[[ 13  -8 -29  -2  -9  -3  33]
 [ 27 -34  -2  17 -40  10  -7]
 [ 36  21  -3  -7 -33  21   2]
 [ 28  -2   1  -3  23  10  22]
 [ 17  -9 -16 -19 -12   0 -15]
 [ -2 -25 -24 -23 -12   0  12]
 [-26  -4   3  11 -13  36 -35]
 [ 36 -41  29  -2  14 -13  14]
 [-31 -11  -9   0  -9  -6 -10]]
->
[[ 13 -29  -9  33]
 [ 27  -2 -40  -7]
 [ 36  -3 -33   2]
 [ 28   1  23  22]
 [ 17 -16 -12 -15]
 [ -2 -24 -12  12]
 [-26   3 -13 -35]
 [ 36  29  14  14]
 [-31  -9  -9 -10]]

[[ 36   3 -31 -35  24 -29 -21  14 -34   0  28  14   4 -17  -5]
 [ 11  -7 -20 -27  -3  26 -15  17  -8  24  24 -15 -24   2  -5]]
->
[[ 36 -31  24 -21 -34  28   4  -5]
 [ 11 -20  -3 -15  -8  24 -24  -5]]

[[ 17 -44  42 -16 -11  -8]
 [-21  27 -43  13   6  35]]
->
[[ 17  42 -11]
 [-21 -43   6]]

[[-15 -12  19  21  23   8]
 [ 42 -18 -20 -12 -33  25]
 [ -9  -6  14  18  20   1]]
->
[[-15  19  23]
 [ 42 -20 -33]
 [ -9  14  20]]

[[ -3  30 -20]
 [  7 -37 -18]
 [ -9 -42  14]
 [-21  23 -24]
 [  9  15  18]
 [ 20  -9  16]
 [-11  45  23]]
->
[[ -3 -20]
 [  7 -18]
 [ -9  14]
 [-21 -24]
 [  9  18]
 [ 20  16]
 [-11  23]]

[[ -5 -18  -1 -10 -40]
 [-13 -20  10   5 -16]
 [ 12  -6   0  -9  13]
 [ 18  18 -16  -6   5]
 [ -4   2  -8   1   8]
 [  2   2  -4   0  -2]
 [-12 -18  10   4 -13]
 [ 12  18  -9  -4  13]
 [-13 -15  10   4  -8]
 [  8  18   8  10  38]]
->
[[ -5  -1 -40]
 [-13  10 -16]
 [ 12   0  13]
 [ 18 -16   5]
 [ -4  -8   8]
 [  2  -4  -2]
 [-12  10 -13]
 [ 12  -9  13]
 [-13  10  -8]
 [  8   8  38]]

[[ -2   7  -5 -15 -16   4  -2  13   9  13 -12   3  -4 -37   6  -6]
 [  6 -16   2  42 -10 -25  10  -8  -7  -3   4   7 -15  -5   7   3]]
->
[[ -2  -5 -16  -2   9 -12  -4   6]
 [  6   2 -10  10  -7   4 -15   7]]

[[ 16 -17  23  18  -5 -30  14  17   5 -17  10]
 [-11  16 -46  21  15  25   4  24 -14 -13   8]]
->
[[ 16  23  -5  14   5  10]
 [-11 -46  15   4 -14   8]]
---
[[ -3  -9  -6 -18  20   9 -42  -9 -14  -1  -1 -18]
 [ -1  -5  -4 -10  11   5 -42  -4  -8   3   0 -10]
 [ -4   3  -1  -1   7  -2 -42   4  -7  -6   7   3]]
->
[[ -3  -9  -6 -18  20   9 -42  -9 -14  -1  -1 -18]
 [ -4   3  -1  -1   7  -2 -42   4  -7  -6   7   3]]

[[ -2 -19 -32 -32 -17  -2 -13  -8   4   8  -6]
 [  4 -11   3   3   6  -1   5   8  20  24 -19]
 [  2 -15  -7  -7 -26  31  13   0 -12 -27  36]
 [  7   4 -10 -10   0  -6 -11 -22   9   8  18]
 [  2  -9   3   3   7   2   8   7  19  22 -16]
 [ -8  29   4   4  -1  12  15  -7  -4   7   5]
 [  4  -2  -8  -8   1  -4  -6 -23   9   4  17]
 [-10  12  12  12   3  13  27  18 -13   4  -4]]
->
[[ -2 -19 -32 -32 -17  -2 -13  -8   4   8  -6]
 [  2 -15  -7  -7 -26  31  13   0 -12 -27  36]
 [  2  -9   3   3   7   2   8   7  19  22 -16]
 [  4  -2  -8  -8   1  -4  -6 -23   9   4  17]]

[[  9  10   6   6  -2  -3   7]
 [ -9  10   6  -5   4  -6 -22]
 [ 18 -15   0  11  -4 -16 -19]
 [ 14   4  -1   5   3   7  -2]
 [  2  -8  -2   1   2  41  31]
 [  6 -11 -10   6   5  12   6]
 [ 16  -9  -1  11  11  11  -2]
 [ -8   6   5  -2   6  15   0]
 [-10  13   4  -9  -3  28  11]
 [  8 -15  -1  13 -11  16  -7]
 [  2  12   5  -8  -2  -5 -15]]
->
[[  9  10   6   6  -2  -3   7]
 [ 18 -15   0  11  -4 -16 -19]
 [  2  -8  -2   1   2  41  31]
 [ 16  -9  -1  11  11  11  -2]
 [-10  13   4  -9  -3  28  11]
 [  2  12   5  -8  -2  -5 -15]]

[[ -3  18 -10 -10  -7]
 [ 25 -12   6 -24   7]
 [ 27  -8 -21  28 -31]
 [ 47  34 -13   7 -19]]
->
[[ -3  18 -10 -10  -7]
 [ 27  -8 -21  28 -31]]

[[-12 -12  12  13  11  12  -8  -3 -12  13]
 [  7   3  -2  -5  -7  -7   5   2   5  -4]
 [ 17  27 -35 -14 -19 -26  31  37  22 -33]
 [ -1   9 -15   5  -1  -7  17  28   3 -13]
 [ 14  14 -12 -15 -16 -14   8   2  14 -13]
 [ 12   6  -2 -14 -13  -9   1  -7  10  -5]
 [  6  15 -23  -4 -10 -15  23  31  12 -22]
 [-16 -22  27  13  15  21 -23 -24 -19  26]]
->
[[-12 -12  12  13  11  12  -8  -3 -12  13]
 [ 17  27 -35 -14 -19 -26  31  37  22 -33]
 [ 14  14 -12 -15 -16 -14   8   2  14 -13]
 [  6  15 -23  -4 -10 -15  23  31  12 -22]]

[[  4  17  27]
 [  9  12  26]
 [ 20  16  18]
 [-31 -21 -14]
 [-39 -27  -7]
 [-12 -16 -23]
 [ 30  25  24]
 [-23 -25 -16]
 [ 27  22  17]]
->
[[  4  17  27]
 [ 20  16  18]
 [-39 -27  -7]
 [ 30  25  24]
 [ 27  22  17]]
---
[[ 2 42 19  7 17]
 [24  6  4 13 41]
 [11 15  9 23 28]]
->
[[24  6  4 13 41]
 [11 15  9 23 28]
 [ 2 42 19  7 17]]

[[ -8 -10 -11 -12  -9 -11  -3 -18 -10   6   2]
 [ -3  -7 -20 -22 -12 -25  -9  -9  -8  -1  -6]
 [ -6  12   3  11   6  13   4  18  25   0   0]
 [-18  10  -2   9   1  15   5  12  36   9   5]
 [  2   8   7  14   7   7   6  16  16  -6  -6]
 [  4 -13 -13 -15 -11 -26  -5 -14 -17  -6 -11]
 [ -8  10   2  11   3  11   6  18  28  -1  -4]
 [  3 -13  -6 -12  -9 -14  -3 -18 -20   1  -1]]
->
[[ -3  -7 -20 -22 -12 -25  -9  -9  -8  -1  -6]
 [  4 -13 -13 -15 -11 -26  -5 -14 -17  -6 -11]
 [ -8 -10 -11 -12  -9 -11  -3 -18 -10   6   2]
 [  3 -13  -6 -12  -9 -14  -3 -18 -20   1  -1]
 [-18  10  -2   9   1  15   5  12  36   9   5]
 [ -8  10   2  11   3  11   6  18  28  -1  -4]
 [ -6  12   3  11   6  13   4  18  25   0   0]
 [  2   8   7  14   7   7   6  16  16  -6  -6]]

[[ 35  27   4  43  -4  -3   5 -32  -5  27  17   6]
 [ 16   0   1  34  26  -1  -4   1   5 -21   0   2]]
->
[[ 16   0   1  34  26  -1  -4   1   5 -21   0   2]
 [ 35  27   4  43  -4  -3   5 -32  -5  27  17   6]]

[[-16   8 -28  39 -34 -18  18 -13 -33 -11]
 [ 24  32  -9 -12  -7  -9 -13 -11 -32 -27]
 [ 29   7 -34  30 -43 -18  17  -9  30   4]]
->
[[ 29   7 -34  30 -43 -18  17  -9  30   4]
 [-16   8 -28  39 -34 -18  18 -13 -33 -11]
 [ 24  32  -9 -12  -7  -9 -13 -11 -32 -27]]

[[ -8   5 -12 -20   6 -15  17 -23  18  -7  -9  -6  21   0   5  -2]
 [-22 -15  -2  29  25  30  -4 -17  40   4  -3  12   7  15 -40  -8]
 [ 14  -2  -9  -8  -7  -2   4   3 -13  -2  -5  -2 -19  -5  -3 -14]]
->
[[ -8   5 -12 -20   6 -15  17 -23  18  -7  -9  -6  21   0   5  -2]
 [ 14  -2  -9  -8  -7  -2   4   3 -13  -2  -5  -2 -19  -5  -3 -14]
 [-22 -15  -2  29  25  30  -4 -17  40   4  -3  12   7  15 -40  -8]]

[[  9  28 -30 -34  30 -30  31 -18  31  33  36 -32  23]
 [ -5  28  33 -29  24 -30  25 -31  27  25  29 -30  12]
 [-12  28   2 -32  28 -31  21 -33  32  25  29 -28   3]
 [-33 -33  26  33 -21  22 -32  16 -34 -33 -31  25 -28]
 [ 32  33 -33 -25 -18   9  36  35 -17  26 -22 -24  23]
 [ 38  31 -28 -23 -31  41  32  32 -26  34 -36 -10  34]
 [ 28  29 -32 -15 -21  29  34  34 -31  28 -32 -16  35]]
->
[[ 32  33 -33 -25 -18   9  36  35 -17  26 -22 -24  23]
 [ 28  29 -32 -15 -21  29  34  34 -31  28 -32 -16  35]
 [  9  28 -30 -34  30 -30  31 -18  31  33  36 -32  23]
 [ 38  31 -28 -23 -31  41  32  32 -26  34 -36 -10  34]
 [-12  28   2 -32  28 -31  21 -33  32  25  29 -28   3]
 [-33 -33  26  33 -21  22 -32  16 -34 -33 -31  25 -28]
 [ -5  28  33 -29  24 -30  25 -31  27  25  29 -30  12]]
